Each path is a new rotation, seen through one point. The rows after it are directions, each followed by how far the rotation turns it, in deg/step (0 if it stays put).
Each turn is a multiple of 5 degrees from 10 to 175, or 0.
Each row of a path follows its step; steps can be skipped.
path 1
step 0: [ 6.16 -0.80  0.83  0.85  2.00  2.86 -0.46  2.55 -4.14  0.29  1.96 -0.74
 -0.97 -1.32  1.24  2.13 -1.88  0.38 -5.39  0.12 -0.15  0.40 -0.13  3.14
  3.71 -3.04  3.52  1.67 -1.48  0.45 -1.42 -1.23  0.04 -1.10  1.78 -0.43
 -1.02  0.76  0.51 -2.62  4.79 -0.35 -0.39  1.91 -3.76  3.35  0.57]
step 1: [ 0.82  2.36  1.09 -1.20 -1.20  4.40 -2.62  2.72  0.33  1.41  0.35  0.28
 -0.20  2.17 -0.97  3.29 -0.53  3.66 -0.15  1.20  0.53  1.49  2.59  3.81
  1.17 -1.99  0.83 -0.70  1.86  2.42 -1.49  0.56 -0.58 -2.12  3.12 -1.76
 -0.60 -1.74 -1.93 -1.98  7.10 -0.69 -2.09 -2.14  4.14  1.93 -2.24]
step 3: [-1.01  1.57  1.27 -0.76  2.26  3.69 -2.82  0.97 -0.46 -0.57  2.91 -1.07
 -4.22  2.70 -0.65  4.39 -2.28  0.25  1.47  2.38  2.53 -0.59 -0.80  1.46
  0.87 -2.29  2.37  4.00 -0.59 -2.92 -0.82 -0.13  4.99  2.14 -2.51 -0.20
 -0.98 -2.93 -0.84 -2.15  3.30 -1.65  1.51  2.53  3.24  2.96  0.19]
step 4: [ 4.46  2.75 -0.31  3.97  0.05  2.53 -3.24  1.58  0.66  0.01  2.20 -0.01
  0.92  2.62  0.35  1.42 -2.24  1.12 -0.59  4.81 -1.56  1.48 -2.10 -1.92
  4.44 -0.14  1.77  4.62 -2.12 -0.29 -2.00 -3.63 -0.92 -0.54 -0.99  0.37
  0.40  0.66  0.77 -1.61  4.14 -3.90 -3.40  0.41 -1.29  1.51  1.43]
step 5: [ 0.60  3.96 -0.19 -2.56  0.12  2.73 -4.48  1.77 -3.88 -1.26  2.78  1.69
 -2.22  0.27  0.67 -0.04 -2.24  1.27 -2.04 -1.27 -1.78  3.93  2.68  3.83
  4.44  0.16  1.53 -0.88 -3.18 -1.47 -0.98 -0.79  1.02  0.18 -1.14 -0.43
  2.10  1.58  1.22 -1.97  6.34  0.89 -0.08 -1.03  1.77  1.45 -1.09]
step 6: [ 1.14 -4.16 -2.39  1.64 -1.44  3.73 -3.58  2.12  0.45 -1.20  0.05 -2.88
  4.17 -1.45 -0.70  3.64  1.26  2.96 -0.99 -0.17 -1.46  0.88  1.50  2.18
  5.70 -3.24  2.12  1.10  0.80 -1.15 -1.54 -2.03 -1.49 -0.31 -1.14  0.51
 -1.22 -0.88 -0.41 -3.12  3.97 -0.31  1.30 -0.81  3.80  3.60 -0.37]
step 10: [ 1.85  3.36 -2.51  1.66  3.19  1.35 -2.34  3.79 -0.36  1.16  0.16 -0.02
  0.85  1.05 -0.38  2.46  2.25  2.38 -2.95  0.95 -3.42  0.87  4.17  2.07
  5.24 -3.45  0.63 -2.00 -1.05 -0.61 -3.79 -2.86  2.78  2.14 -1.61  1.71
 -1.68  2.73  1.83 -2.03  1.33 -1.32 -1.50  1.01  2.55  1.35  1.96]
step 12: [ 2.04 -0.41  2.82 -3.53  1.65  0.44 -4.40  2.90 -0.12 -1.58  1.74 -2.01
  2.90  0.86  1.52 -0.33 -0.11 -1.10 -0.11  4.99 -0.77  0.99 -2.70 -0.46
  6.32 -5.26  1.50  0.65 -1.68  0.37 -2.35  1.35  0.02  2.01  1.06  0.81
 -0.02 -1.41 -0.63 -1.71 -0.38 -1.98 -1.61 -1.48  3.05  3.07  2.60]
step 13: [-1.41  4.57  2.46 -2.04  0.55  3.95 -2.00 -0.25  1.88  1.02  3.53 -3.31
 -2.21  1.40  2.66 -0.37  1.07  2.22 -4.78  1.02  0.80  1.18  1.67 -2.14
  3.62 -1.92  0.67  3.02 -0.38 -2.52 -1.81 -1.90  2.66 -1.74 -1.62 -1.13
  2.76 -1.72  0.50 -2.03  0.51  1.39 -1.27 -3.58  1.32  4.32 -1.35]
[-0.62 -0.18 -0.62 -0.17  0.03 -0.40  0.12 -1.29  0.32  0.97 -0.36  0.42
 -0.79 -0.12 -0.13 -0.09 -0.24  0.02 -0.02  0.82 -0.02 -0.88 -0.41 -0.03
  0.48 -0.38 -0.31  0.70  1.66 -0.21 -0.89  0.16  1.16 -0.82  2.06 -1.05
 -0.28 -0.01  0.19  0.27 -0.25  0.56  0.10 -0.06  0.41  0.92 -0.90] | 60
[-0.67  0.03 -0.32  0.25  0.29  0.28  0.70 -0.41  0.19  0.40  0.33  0.44
 -1.81  1.19 -0.59  0.67 -0.42  0.18  0.53 -0.06 -0.17 -0.22  0.22 -1.80
  0.29 -0.67 -0.37  1.01 -0.92 -0.09  1.60 -0.08 -0.29  0.84 -0.50 -0.28
  0.20  0.06  1.01  0.07 -0.70 -0.41 -0.63 -0.37 -0.52  0.79  0.18] | 70
[ 0.04  1.69 -0.24 -0.54 -0.06 -0.03 -0.90 -1.31 -0.71 -0.33  0.00  0.28
 -0.09 -0.31 -1.20 -0.73 -0.92 -0.85 -0.41 -1.44 -0.24  0.27  0.19 -0.44
  0.19  0.25 -1.23 -0.33  0.97 -0.54  0.03 -0.67 -0.83  0.12  0.00 -0.28
 -0.17  0.49  0.07  0.07  0.16 -1.43  0.23 -0.68  0.29 -0.91 -0.34] | 120
[ 0.29 -0.12  0.68  0.48 -0.91 -0.31 -0.83  0.26  1.00  0.12 -0.46 -0.07
  0.88  0.38 -1.15  1.27 -0.38  0.13  0.99  0.67 -0.60 -0.53 -0.22 -0.77
 -0.70  0.20 -0.08  0.84  1.31  0.57  0.88  0.19 -0.89 -0.54 -0.24  0.09
  0.18 -0.29 -0.40 -1.55  0.73  0.49  0.93 -0.74  0.14 -0.35 -0.19] | 140
[-0.09 -0.54 -0.63 -0.39  0.21  0.74 -0.18 -0.35  1.95 -0.19  0.02  1.20
  0.77  0.50 -0.15 -1.02 -0.02  0.78  0.29  0.30 -0.49  0.50 -1.36  0.86
  0.14 -0.44  0.46  0.52 -0.71 -0.36  1.01 -0.68 -0.54 -0.31  0.87  0.44
 -0.53  0.28 -0.91  0.80 -0.14 -0.88 -0.22 -0.37 -0.54 -0.77 -0.47] | 145
[ 0.34  0.17  0.38  0.06  0.83  0.91  1.48 -1.11 -0.51 -0.73 -0.73  0.02
 -0.37  0.25  0.35  0.48  0.67 -1.09  0.08  0.00 -1.47 -0.30 -0.27  0.68
 -1.44 -0.26 -0.45  0.43  0.20  0.82  0.00  0.63 -1.10 -0.84 -0.18  0.33
  0.66 -0.15 -0.25  1.14  0.67 -0.33  0.32  0.63 -0.03  0.63 -0.38] | 10
[ 0.61 -0.24 -0.15 -0.05 -0.21  0.02  0.91  1.00 -0.26  1.46 -0.82 -0.40
  0.17 -0.10 -1.26  0.10 -1.21 -0.04 -0.48 -0.19  0.10 -0.44  0.92  1.06
 -0.59 -1.01  0.63 -1.27  0.64 -1.02  0.92  0.22 -0.50 -0.78  0.23  0.85
 -0.19  0.04  0.45  0.01 -0.84 -0.37 -0.56  0.24 -0.72  0.40 -0.60] | 40
